In the rows, zero is written as 128.
A single turn carries every row of the set below to another of its rows. Some are shown first; where does it send the rows asked next?
tuto: [145 156 166 162 127 119 102 137 118 159 146 119 121]
novis: [159 171 135 130 145  99 121 143 118 149 139 162  96]
Kube: [131 155 142 127 170  93 131 127 103 166 137 139 115]
Tafu: [120 140 118 144 125 109 113 133 106 182 151 134 112]
Fam: [168 175 142 109 153 107 111 144 125 141 127 116 130]
noza: [152 153 116 111 145 118 140 141  97 167 138 139 142]
bup: [160 154 126 103 163  97 110 141 125 152 141 119  97]
mab: [134 154 150 151 127 113  96 135 114 160 140 123  81]
rofid: [151 139 144 105 161 117  99 113 113 171 151 126 107]
taz: [143 159 112 130 108 121 104 152  81 146 148 117 112]
tigum: [176 177 149 128 159 110 119 125 124 161 149 112 111]
zov: [141 168 125 159 133 103 127 164 109 145 132 137 126]
zut: [151 174 130 111 144 131 106 166 110 136 130 124 136]
tilo: [142 160 134 112 129 117  94 140 117 152 143 123  74]
tamig: [170 163 145 127 123 140 117 146 133 167 138 109 125]
diren: [169 167 109 116 138 128 105 140 116 163 119 120 137]
furam: [151 164 134 128 136 137 118 143  85 162 162 155  99]
sedi: [149 149 131 118 111 110 116 116 110 174 123 144 124]
degi: [149 147 101 124 141 118 110 150 139 171 149 128 107]
kov: [174 151 146 127 119 128 128 140  95 153 163 135 118]
Geret: [139 159 136 127 142 126 127 144 112 180 168  96 127]
tomer: [167 155 116 104 164 133 100 127 102 156 142 127 109]
Zivur: [141 150 114 148 140 110 107 156  93 154 164 138  91]
rofo: [139 152 128 134 170 119 110 165 115 150 167 117 109]
gunim: [158 171 138 150 148 119 111 152 114 157 182 129 118]
Toma: [133 156 152 118 138 114  94 127 112 169 143 155  94]
gak: [146 156 135 157 117 109  96 126  98 159 113 126 111]
Rezip: [149 148 161 120 129 106 110 116 115 172 168 119 106]
zil: [140 182 155 129 130 116  90 126 100 147 120 140 115]
Lepo: [156 158 155 147 146 118 138 132  89 162 139 106 130]
lile: [116 152 140 122 163 117 105 156 109 152 138 102 110]
deri: [144 153 129 142 143  96 110 141 139 159 113 113 122]
vupov: [138 148 121 125 144 116 111 135  97 167 144  94 149]
diri: [146 169 133 121 111 128 123 162  91 151 133 149 120]
betet: [124 152 120 123 171 117 104 141 105 177 154 122 130]
Lik: [132 160 141 123 146  98 127 147  97 154 115 103 134]
fogep: [144 145 131 124 140 111  98 118  89 152 119 100 129]
lolas: [126 170 128 139 159 130 102 137  77 163 156 140 107]
depe: [165 169 120 129 100 130 107 145 110 158 133 118 118]
tuzo: [138 181 156 144 129 111 121 133  83 154 123 125 128]

noza moves to degi
diri moves to diren
vupov moves to rofo
Where do these go?
tilo moves to zil
Geret moves to gunim

